(in the rows, 128 means zero)
Each path below is one point turned by a fixed rotation once a step. After each direction that follows a path, write how fast that rotation turns it, in deg/step (0 if it stays still).
Each turn is a multiple of 5 degrees from 10 to 175, or 0.
Each row of a path follows its step; steps can be skipped.

step 4: [123 116 131 129 123 135 126 127 122 129 127 135 128 122 143 144 133 135
 114 133 129 122 142 128 138 122 122 124 120 122 127 137 129 130 132 135
 121 129 127 123 129 107 134 129 113 143 119 126 127 148 128 127]
step 6: [124 130 130 120 139 125 125 128 122 130 113 135 129 131 122 131 122 119
 136 131 138 126 133 131 137 136 133 117 118 108 132 137 133 119 123 107
 131 118 118 138 123 117 127 131 122 122 113 123 132 133 142 131]
step 8: [113 112 142 114 135 133 133 112 134 122 134 125 122 111 138 128 132 133
 142 127 136 124 127 121 131 122 134 135 125 124 126 130 122 124 121 126
 128 124 125 129 113 128 139 145 128 135 124 127 126 129 132 113]
step 9: [128 118 134 133 129 142 115 143 132 126 117 129 110 131 127 127 128 140
 131 129 139 127 135 134 125 126 131 131 119 121 128 134 123 131 119 123
 118 133 117 121 126 122 122 123 116 122 116 128 130 133 149 113]
step 13: [116 131 120 122 121 140 131 132 118 130 141 130 122 125 132 138 127 127
 126 125 128 132 124 114 121 136 136 127 126 132 125 133 106 122 133 115
 109 125 118 106 118 128 130 135 130 128 124 123 128 128 126 117]
step 19: [118 130 128 117 143 136 128 122 126 127 131 125 127 117 139 123 117 107
 144 122 125 131 124 122 126 122 121 119 124 136 134 126 116 123 134 117
 113 130 120 134 121 123 132 132 120 138 122 126 127 132 142 134]
step 20: [123 121 139 124 125 137 124 126 135 128 121 136 117 108 142 129 127 136
 128 136 126 122 129 135 134 123 138 120 109 129 132 140 129 124 129 143
 124 127 130 131 127 114 129 117 121 144 128 117 128 125 137 122]
step 23: [115 127 126 133 129 123 120 132 128 134 130 124 121 127 138 132 115 133
 129 124 126 111 125 126 135 124 124 123 129 112 123 143 131 126 128 117
 124 125 128 140 118 110 124 117 122 139 138 112 116 136 126 131]
step 25: [118 129 131 121 131 136 122 143 132 122 135 133 119 131 130 132 117 128
 146 129 137 127 133 117 128 129 141 131 111 136 126 137 130 129 117 119
 126 126 121 122 126 117 133 127 117 134 118 134 144 142 135 121]
step 29: [121 124 119 125 125 134 126 125 128 123 138 143 114 126 131 131 128 131
 126 129 133 106 127 113 133 130 129 132 127 116 133 144 117 132 133 128
 115 127 122 112 114 119 127 129 139 120 124 128 120 129 118 129]
Speeds:
[129 133 128 127 127 129 129 127 127 132 129 125 127 124 128 123 128 129
 129 124 130 129 122 126 129 124 129 123 126 129 126 127 131 128 128 127
 126 130 126 125 128 127 127 124 124 127 129 127 129 125 127 126] : 10
[130 128 125 129 128 129 126 128 125 132 125 135 128 123 130 129 129 125
 128 130 126 130 126 126 129 130 126 127 126 128 129 127 128 126 132 131
 127 128 127 128 129 128 129 130 127 125 130 135 127 129 125 131] : 25
[130 127 129 127 126 129 131 130 126 126 125 125 123 126 127 131 128 127
 125 130 124 127 125 130 124 133 127 127 131 131 128 127 127 127 127 130
 128 129 124 127 128 130 130 124 126 125 131 126 127 128 133 128] : 170
[129 131 133 126 128 131 127 132 130 126 127 131 128 128 128 130 129 128
 124 129 128 130 127 127 130 125 130 134 130 128 124 125 131 129 128 128
 125 127 128 125 127 128 128 133 125 126 127 125 126 131 126 125] : 85
[130 127 127 130 129 132 123 128 128 125 129 131 125 125 127 126 125 130
 128 131 131 128 127 129 130 130 131 126 129 127 130 125 134 126 124 126
 128 124 131 131 127 130 126 127 127 130 131 128 130 130 131 128] : 130
[130 127 128 131 132 129 126 124 131 124 129 129 127 127 127 127 125 125
 125 129 130 126 129 131 129 124 130 127 126 129 131 125 124 129 131 131
 125 132 125 124 128 130 126 127 128 130 128 127 126 125 129 130] : 40

step 1: [135 130 122 126 115 121 131 118 124 128 142 132 120 128 125 142 116 126
 119 119 112 130 125 128 134 132 129 140 123 139 137 117 132 134 118 139
 131 117 125 123 121 139 133 124 140 130 133 115 146 119 127 124]
step 2: [129 139 109 127 136 123 128 143 136 135 128 128 132 114 119 130 116 128
 131 124 140 128 125 124 113 131 125 127 122 131 131 113 126 141 131 132
 136 116 128 132 133 133 118 128 139 124 139 115 137 116 141 132]
step 4: [117 127 129 124 123 122 133 141 133 130 131 127 130 124 109 126 130 131
 129 124 122 139 135 129 129 129 140 136 118 129 134 125 135 117 117 143
 144 112 138 129 143 129 125 135 124 130 141 108 137 123 132 123]
step 8: [115 130 129 117 131 118 127 130 135 129 127 130 126 116 122 135 113 129
 131 132 126 130 129 147 119 118 130 139 117 126 133 109 143 138 123 143
 122 121 125 128 125 141 138 136 130 133 137 123 138 121 129 129]
step 9: [138 133 115 130 120 122 130 125 133 137 123 129 125 131 119 144 116 129
 123 128 122 138 135 127 124 137 134 135 132 135 134 119 131 151 125 121
 134 114 131 120 126 124 123 127 146 114 127 129 141 114 122 122]
step 10: [123 125 127 128 133 120 131 135 128 130 136 124 122 122 118 120 130 130
 129 120 138 137 138 129 123 132 133 135 122 122 124 116 124 146 131 137
 143 121 131 130 122 128 136 127 139 120 141 110 142 134 142 146]
step 14: [121 134 124 128 133 125 129 144 138 140 123 126 112 115 114 132 126 130
 123 116 131 134 114 129 123 128 124 130 115 130 127 124 131 126 123 148
 133 126 129 130 130 143 117 134 133 118 136 112 128 121 121 139]
step 22: [129 127 131 127 125 117 143 131 133 145 125 124 123 125 117 126 128 124
 126 111 127 140 123 121 112 129 127 139 122 122 136 122 129 120 118 134
 143 127 133 128 115 129 128 127 128 123 138 112 145 120 132 139]
step 27: [130 128 122 125 124 125 117 127 128 134 118 124 131 118 118 136 120 128
 132 130 130 127 137 142 121 130 128 149 117 132 131 112 140 142 123 132
 129 109 133 130 129 126 117 136 141 124 134 122 136 139 129 114]
step 29: [126 142 124 118 138 125 130 141 137 123 126 116 125 114 113 122 121 135
 127 131 134 140 130 127 118 131 129 132 124 123 135 126 133 143 113 129
 139 123 133 133 128 125 130 122 147 124 131 107 132 118 126 132]
Speeds:
[127 128 123 127 129 130 130 127 127 127 130 126 125 128 126 128 130 133
 128 124 126 127 130 126 127 128 130 129 130 128 129 126 126 131 130 122
 124 131 128 126 123 127 130 129 128 132 129 127 133 126 129 130] : 35
[131 126 130 129 130 128 131 130 128 131 124 129 128 129 128 132 126 129
 123 129 125 131 127 131 131 129 127 129 128 125 126 128 131 130 130 127
 123 130 129 129 129 128 130 135 126 128 129 129 126 129 129 129] : 40
[129 126 126 129 129 127 127 127 129 130 125 131 133 129 130 128 130 126
 127 129 126 122 129 125 129 129 124 128 128 132 125 124 129 132 135 127
 128 124 129 127 129 127 125 129 130 129 126 129 131 128 128 128] : 100
[129 126 130 126 125 131 129 127 130 129 125 131 126 124 124 131 128 131
 129 125 127 126 125 126 128 126 124 130 131 128 127 124 127 129 125 129
 130 130 130 129 129 127 130 127 124 124 125 130 130 131 124 125] : 135
[127 129 128 128 130 126 126 127 125 125 124 125 125 125 131 126 129 130
 127 128 124 127 126 125 130 128 127 130 126 133 126 128 130 128 124 130
 127 125 127 129 124 126 131 128 129 126 130 127 126 131 126 133] : 170

step 3: [120 128 144 123 127 122 133 127 137 143 122 134 125 144 126 128 135 132
 123 134 133 146 124 123 125 133 144 129 141 137 125 123 134 135 127 132
 136 134 118 131 122 138 126 114 122 127 129 131 127 120 136 134]
step 7: [125 117 127 141 128 137 127 127 128 127 123 126 131 141 125 119 142 123
 123 121 135 137 133 126 113 132 130 130 138 127 105 143 131 125 127 119
 138 137 133 134 122 113 120 129 123 128 135 128 129 122 138 127]
step 11: [129 120 130 130 128 121 134 132 119 135 125 121 126 126 128 126 136 120
 121 141 122 134 114 127 124 126 138 117 131 139 121 139 120 135 136 127
 125 136 122 122 128 128 128 117 117 144 125 114 145 123 140 127]
step 15: [125 121 125 124 126 123 129 114 137 132 132 123 136 127 106 128 134 124
 122 114 132 140 119 129 121 128 140 131 128 116 126 142 122 128 120 120
 129 130 116 126 114 135 122 130 124 128 131 116 131 124 136 141]
step 17: [126 120 137 125 138 123 134 122 124 137 130 141 130 138 119 119 126 132
 135 139 143 130 117 127 122 130 128 126 124 128 120 136 115 128 126 140
 135 118 124 113 118 134 110 123 122 122 124 134 135 120 131 131]
step 18: [127 126 135 135 130 126 130 123 121 138 137 124 132 129 122 119 125 122
 127 145 123 130 119 132 135 141 131 124 130 123 127 137 121 133 135 124
 139 114 125 115 132 128 130 141 116 134 121 140 131 116 147 122]
step 19: [128 116 123 127 135 141 134 132 137 135 128 127 128 141 122 117 129 127
 109 130 122 124 120 123 128 126 148 130 132 128 120 130 111 125 119 127
 138 118 133 115 134 128 135 125 120 138 132 134 135 121 133 125]
step 22: [114 130 137 120 128 122 128 132 133 143 131 128 126 129 118 120 138 125
 139 127 128 133 129 124 120 129 135 143 139 121 136 129 133 121 126 126
 132 128 121 134 126 148 112 128 116 140 127 137 130 117 136 134]
step 23: [122 128 130 124 125 137 131 117 126 135 123 131 125 130 126 116 137 127
 143 123 117 141 127 113 131 125 139 123 128 112 133 151 130 137 130 118
 129 126 135 120 127 134 121 128 119 138 123 134 141 127 129 132]
step 24: [114 129 128 130 135 130 125 130 136 120 132 144 134 136 128 117 135 120
 135 133 125 129 120 130 128 120 133 127 130 137 125 142 131 135 116 120
 119 124 127 113 129 140 119 125 109 126 135 132 141 131 134 121]
Speeds:
[123 128 130 128 131 125 128 132 133 129 130 130 132 128 125 131 126 128
 125 126 130 125 127 131 131 129 127 132 128 129 127 126 126 129 127 128
 127 129 124 126 124 134 125 126 126 128 128 128 127 129 125 129] : 155
[125 125 130 129 125 131 126 128 128 129 130 128 127 129 131 130 126 126
 130 129 133 130 131 123 130 126 125 126 130 130 130 128 126 124 133 130
 131 125 124 128 128 128 124 127 129 128 129 128 125 128 130 129] : 80
[133 126 127 128 123 124 130 127 126 124 131 127 128 127 124 129 130 128
 127 127 130 127 125 130 129 127 124 129 130 134 129 131 130 127 128 128
 127 125 129 126 125 131 130 130 124 130 128 129 127 130 130 127] : 110
[127 132 128 125 128 130 128 126 125 135 128 127 130 127 129 127 125 128
 130 126 130 129 129 126 131 131 127 132 130 129 130 127 129 124 126 129
 128 127 131 124 127 126 130 132 126 129 123 128 130 130 127 128] : 80
[130 127 124 128 127 129 132 130 130 130 127 129 131 130 128 126 125 128
 129 132 129 128 128 127 127 128 127 130 121 128 128 132 131 128 126 125
 127 126 122 131 126 123 127 130 127 126 127 130 128 130 127 128] : 40

step 1: [135 138 130 127 121 133 136 116 116 127 133 142 132 136 123 124 123 136
 132 128 127 124 124 120 128 119 130 114 119 142 136 129 139 132 135 131
 115 114 142 124 130 119 132 143 135 122 130 114 130 132 128 130]
step 4: [138 134 138 129 131 121 141 115 130 134 121 124 128 135 122 133 131 130
 110 131 120 130 126 124 130 127 128 131 109 132 139 130 149 132 133 136
 147 124 119 131 127 136 128 129 125 126 131 129 129 128 119 139]
step 12: [131 124 131 120 124 132 132 138 117 121 134 112 143 121 127 145 124 128
 134 133 129 129 141 129 119 130 123 118 118 135 144 137 125 125 135 122
 125 121 131 122 134 129 130 142 130 140 120 127 130 123 141 139]
step 16: [121 120 143 127 137 136 136 128 132 130 127 129 128 128 128 132 118 121
 115 134 122 130 135 126 124 133 125 143 112 145 124 142 143 127 136 141
 126 136 128 121 123 136 134 135 138 127 115 126 131 126 134 123]
step 17: [152 146 133 126 130 131 119 123 126 124 129 136 133 120 127 126 120 117
 130 126 137 131 144 120 113 127 125 135 129 135 127 127 145 125 139 129
 137 131 124 128 125 131 127 140 129 128 130 125 119 117 131 140]
step 18: [132 133 132 131 132 122 129 123 118 115 140 120 136 133 124 150 129 138
 127 124 126 120 129 121 123 130 122 113 132 124 138 128 129 120 133 118
 118 124 125 137 124 127 130 144 122 129 139 115 124 124 127 142]
step 23: [143 145 131 130 126 127 113 127 126 119 124 133 123 121 135 131 136 127
 127 133 126 133 137 123 121 124 120 119 122 138 138 128 132 122 146 144
 129 136 137 118 129 116 131 131 125 132 130 118 128 138 122 140]
step 24: [128 126 134 130 134 132 113 133 108 125 134 130 136 133 128 129 131 133
 116 124 132 132 119 120 123 136 125 113 128 120 130 125 128 113 136 123
 109 124 130 116 124 130 145 140 128 139 128 129 127 121 129 133]
step 28: [119 138 134 130 144 134 127 126 133 121 115 130 124 122 117 128 117 129
 127 123 107 131 125 120 122 131 124 124 132 132 145 136 139 120 125 134
 119 136 132 129 124 124 127 146 131 133 128 127 124 123 143 131]
step 30: [139 120 126 127 127 133 132 126 106 126 141 121 147 137 128 126 126 132
 122 121 137 126 129 123 117 125 121 121 106 128 125 120 134 129 140 129
 128 120 129 127 131 132 137 131 133 130 128 131 133 120 131 141]
Speeds:
[127 130 126 126 125 130 127 126 131 125 129 128 127 131 130 128 127 130
 129 124 127 122 131 129 128 131 126 127 127 125 127 126 129 128 128 131
 125 128 132 129 126 124 130 123 126 123 130 124 128 128 130 130] : 85
[125 125 132 125 126 128 130 124 130 127 124 128 128 127 131 131 126 127
 129 127 127 128 125 128 129 128 121 130 128 132 131 129 125 124 126 126
 125 129 127 131 131 128 128 126 127 129 125 129 127 128 131 127] : 115
[125 126 129 123 130 130 128 125 126 132 129 125 129 129 129 128 128 126
 128 126 129 128 127 131 132 130 126 129 129 124 129 125 129 129 124 135
 131 128 128 127 127 132 126 128 129 128 127 127 129 127 122 127] : 65
[125 130 128 125 131 127 131 125 131 131 128 127 129 133 125 127 131 132
 127 128 125 132 129 126 130 126 131 132 126 127 130 129 130 126 131 128
 125 126 131 128 130 128 126 129 130 126 127 127 127 126 131 124] : 120
[123 129 127 129 128 131 127 130 131 130 126 131 131 127 127 133 129 128
 128 129 122 130 129 125 130 130 126 128 128 129 125 129 128 135 126 128
 131 128 130 128 132 129 132 130 127 126 126 126 127 129 127 129] : 115
[130 128 127 125 130 127 130 128 127 127 124 129 127 128 129 128 125 127
 125 131 126 125 133 132 130 128 126 128 129 125 126 131 131 126 126 125
 130 129 131 128 128 128 128 129 135 128 129 130 126 133 126 128] : 65
[130 129 127 124 128 130 126 125 126 127 131 128 131 132 126 129 131 128
 132 126 127 129 130 129 130 129 128 127 128 130 128 130 127 126 129 125
 125 134 124 124 132 127 130 129 127 126 127 131 130 128 125 132] : 60
[128 124 130 129 126 125 130 125 126 130 128 126 129 130 123 128 129 126
 126 125 126 125 126 130 127 128 126 126 127 129 130 130 128 131 131 126
 126 124 127 126 123 131 134 128 128 125 127 129 128 130 126 125] : 125
